In the rows, zero is written as 128.
T: rows in several groups, each row roughly a mix of its group's directions:
T (140 x 13):
[[134 138 102 179 130 100 128 135 142 100  98  91  96]
 [147 116  94 122 173 127 124 116 119 100 121 115  69]
 [160 141 146  74 124 104 149 166 137 113  99 116 113]
 [163 166 114 142 171 151 125 136  94 146 127 151 158]
 [176  92 122 117 106 130 101 137 124 138  93  83 136]
 [164 145 159 147 139 128 152 102 154 168 136  85 122]
 [128 116 120  99 151 113 145 137 152 125  77 158  81]
 [150 132  93 154 133 180 115 109 125 154 104 156 101]
 [112 137 125 160  95 108 136 155 114 133 126 104  65]
 [140 145 158 109 164 155 174 137 132 156 145 101 101]
 [108 119 154 134  94 149 152 159  95 162  93 117 105]
 [117 122 163 150  74 147 107 151 118 138 155 143 162]
 [120 147  97  95 106 175 158 129 117 128 111 161 158]
 [171 143 165 160 144 166 141 108 116 149 147 113 150]
 [ 98 130 173  99 149  94 169 133 142 149 146 123 149]
 [113 126 154 172  73 132 140 155 111 139 121 111 158]
 [ 73 117 121 121 152 107 124 168 108  96 106 149 110]
 [104 150  99 114 130 169 158 103 159 100  93 138 123]
 [128  90 143  83 114 119 153 155 123 166 162 144 109]
 [142 148  99 117 146 140  66  87 108 113 129 131 145]
 [138 130 158 140 122 161  93 153 124 130 154 175 167]
 [114  99 165  91 113 144 141 153 148 141 135 115 179]
 [113 139 153 137  87 150 149 131  95 135 178 158 110]
 [116 130 139  72 115 139 136 122 153 101 136  92 172]
 [ 71 104 125 103  91 139 101 155 126 141 112 130 152]
 [157 125 100 105 105 127 108 169  74 127 103 118 138]
 [119  98  79 123 148 109 142 175 130 111 105  99 113]
 [128 139 149 172 113 167 148 126  85 168 112 126 138]
 [108 105 150 102  90 115 104 172 145 162 122 100 120]
 [185 171 119 115 160 133 122 115 139 136 110 131 165]
 [136 127 151 105 192 121 113 156 145 137 109 109  94]
 [126  96 118  99 181 133 127  88 123 138 151 133  92]
 [138 111 168 111 124 112  86 174 149 151 141 136 157]
 [197 156 133 131 122 124 140  98 155 129 155 114 141]
 [152 144 115 159 171 144 106 103 135 114 119 141 181]
 [155 127 135 125 116 127 175 116 172 111  76 143 138]
 [172 137 153 101 164 110 133 145 128 158  96 106 156]
 [144 119 120 144  76 157  98 163 130 127 123  82 130]
 [ 77 111 135 102  99 173 114 128 130 151 135 111 159]
 [134 144 158 111 188 140 107 133 119 176 129 114 116]
 [139 119 113 161 146 142 166 121 145  94  93 157  90]
 [ 96 101 115 132 105 192 124 142 119 138 100 112 106]
 [132 125 100 124 111 104 137 176 107 109 100  91  90]
 [143 170 123 137 115 114 114  83 172 144 124 155  98]
 [184 175 126 119 105 140  99 100 129 129 115 150 133]
 [115 125 157  99 190 145 140 123 122 155  94 110 119]
 [147 154 163 136 169 120 110 136 142 154 114 121 181]
 [142 129 162 163 101 168 122  96 136 110 157 162 121]
 [134 136 101 166  93 134  95 135  72 151 135 134 130]
 [ 64 117 127 129 130 159 120 122  95 147 167 142 122]
 [ 96 111 125 114 133 174 169  89  99 142 118 125 107]
 [114 113 117  81 168  94 121  90 162 133 137 130 112]
 [173 165 124  95 104 118 144 128 127 173 145 155 134]
 [117 154  92 104 135 120 120 128 118 120 143 140  57]
 [ 98  94 129 113 125 100 142 143 104 172 131  94  92]
 [119 157 120 107 110 103 150 157  88 121 123  73 123]
 [132 146 117 101 122 114  83 108 112 120 128 102 188]
 [143 129 115 101 152 146 162  67 103 140 132 116 104]
 [101 131 119  88 142 100 128 171 129 147 129 107  78]
 [128 137 100 176 147 165 140 116 143 112 159 169 115]
 [111 135 161 129 150 111 125 166  94 174  98 138 106]
 [121 136 160  88 102  86 133 152 112 173 109 130 134]
 [ 72  99 118 135 107 142 130 132 129  79 151 150 109]
 [162 102 123 149 136  97 114  72  96 136 154 122 136]
 [ 85 114 123 130 127  95 148  89 108 150 171 150 116]
 [102 125 111  89 142 170 104 155 124 143 117 129  79]
 [ 76 110 136 122  75 139 168 122 104 129 139 135 127]
 [116 136 127  87 135 179  83 155 117 122 120 105 146]
 [178  84 143 127  88 138 136  95 128 137 144 133 153]
 [ 95  98 105  86 107 111 158 111 116  98 132 126  93]
 [130 136 121  84  81 111 152 139 180 117 117 124 112]
 [111 162  86 158 133 116  96 127 116 143  82 140 105]
 [150 125 147 116 132 153 139 137 120 117 124 117 207]
 [151 184  88 146 105 133 112  94 120 127 124 103 113]
 [136 151 108 142 100  91 139 150 130 143  72 108 156]
 [ 88 104 141  99 126 105 144 161 125 109 110  87  95]
 [146 119 122  89 174 139 145 104 138 134  81 116  98]
 [140 151 121 177 115 135 140  92  99 137 155 155 163]
 [101 124 128 146 102 121 166 118  68 145 110 156 115]
 [120 181 117 155 161 143 138 102 123 160 153 158 118]
 [109 136 116  99 114 182 122 158 155 134 101 159 106]
 [ 86 117 128  83 142 100 121 102 158 144 157 156 129]
 [128 146 107 141 173 133 110  89 104 157 145 172 129]
 [148 104 152 180 115  74 135 129 131 154 121 127 143]
 [136  79 156  96  86 146 134 130 142 117 132  90 113]
 [ 71 149 126 119 105 132 137  92 132 145 168 133  98]
 [ 73 109  97 115 119 122 124 145 124 101 117 111  80]
 [ 99 101 142  66 121 104 115 156 130 112  98 137 119]
 [ 89 154 111  75 139 147 130 123 165 106 134 151 114]
 [153 150 169 117  84  94 142 148 116 164 130 114 142]
 [144 151 138 150  82 108 119 143 113 127 134 137 190]
 [144 133 137 133 141  96 145 133 190  82 134 151 139]
 [102 120 120  60 102 103 126 110 148 137 154 143 135]
 [121  56 100 120  97 125 102 139 130 148 125 134 139]
 [108 127 145 143 185 154  98 138 112 128 160 160 111]
 [179 163 111 155 158 142 135  99 157 128 130 118 152]
 [102 125 129 163 135 125  97  93 115 126 104  79 162]
 [ 84 106 111 115 125 120 102 155  89 124 151 120  84]
 [ 70  86 135 111 128 154 117 117 136 169 122 131 110]
 [ 76 109 144 162 134 155 114 106 135 111 135 136  82]
 [135 138 111  93  94 140 101 104 123 128 119 129 192]
 [159 149 106 155 144 150 103  85 119 132 170 125 156]
 [157  71 151 115 103 166 132 124 130 150 149 137 105]
 [142 133 119 152  87 160 134 106  82 157 107 112 155]
 [ 92 120 160 119 119  86 147 159  93 113 152 100 122]
 [118 122 104 138 141 162  99 110 168  95 171 124 153]
 [106 110 125 169 128 186 141 137 136  99 149 117  98]
 [125 156 139 172 144  93 105 164 122 124 102  99 153]
 [120 124 111 112  82 125 123 118 150 143 141 166  70]
 [107 116 159  98 103 123 116  97 158  91 138 150 166]
 [155 142 128 125 110 119 149  89 161 102 175 125 162]
 [123 107 140 148 112 109 145 122 162 113 161 180 165]
 [107 150 117 143 164 111  71  99 154 119 125 152 114]
 [154 130  96 127 167 132 108 112 144 106 166 132  79]
 [160 143  90 137 117 153 122  76 141 141 141 167 136]
 [146 142 146  87 162  71 106 137 137 131 148 110 140]
 [108 126 151 119 110 104 144 183 111 154 126 104 169]
 [130 150 129  77  89 133 109 177 156 119 127 121 118]
 [ 80 110 122 120 128  84 129 150 133  77 110 117 144]
 [111 181 128 135 122 117 113  89 109 126 118  75 126]
 [163 128 128 135 118 145 167 167 140 118 138 147  73]
 [112 131 145 159 112 146 125  88 118 117 169 138 181]
 [149 122  93 184 108 135 120 136 116  80 142 117 112]
 [141 133 159 151  99 161 134 177 110 129 148 159 154]
 [109  70 158 102 131 125 133 136 140 160 119  88 114]
 [ 94 100 111 115  75 146 168 114 138 100 119 136 121]
 [150 148 137 167 180 139 126 112 138 111 125 142 177]
 [157 129 107 121 138 161  71 130 120 132  83 104 128]
 [139 109 100  95  85 154 115 111 118 141 137  75 127]
 [124  73 106 133  82 124 128 145 130  97 148 135 161]
 [108 150 145 119  81 106 106 171 137 130 122 104 167]
 [ 93 146 115 150 150  99 156 141 146 131  74 102 122]
 [168 110 139 182 152 122 137 106 105 133 151 161 118]
 [101 128 144 138  99 127 139 134  57 158 139 112 128]
 [148 115 146 122  55 143 155 151 122 134 136 121 153]
 [143  64 121 119 112 126 112 143 125 155 109  82 137]
 [137 105 163 116 147 128 121 111 163 146 134 181 165]
 [ 89  95 135 126  80 132 133 121 137 128 145 111  76]
 [163 113 150 147  77 147 127 107 142 134 162 163 139]
 [ 97  96 134 144 174 120 124 132 172 113 100 127  96]]
which group is each row in? (one row of each group first):
[131 126 115 133 105  65 156 122 136 138 131 118  77] | Y
[180 102 164 131 115 113 131 134 161 117  99  92 133] | B
[ 75 121 122 114 113 131 101 118  93 140 161 123 170] | X

[ 87 130 141 125  94  76 101 114 135 128 120 169 125] | B
[137 132 121 165 115  82 193 110 130 123 118 124 125] | Y
[112 153  92 107 158 170 111 130  88 121 132 139  95] | Y
[158 110 134 143 127 137  85  90 129 138 153 179 145] | Y
[ 98 103 120 112 139 147 168 148 114 155 124 126  72] | Y
[143 150 127 150 102 125 111  75 127 133 145 109 181] | B
[154 130 150 109 126  81 128 176 159 119 100 120 106] | X
[131 151  87 101 123 141 134 136 160 127  65 132 110] | Y
[153 118 117  82 150 152 158 182 112 112 124 117 131] | B
[186 117 140 160 128 151 142 103 120  93 123  98 143] | Y
[128 102 147 191  97 124 137 107 133 142 140 156  99] | Y
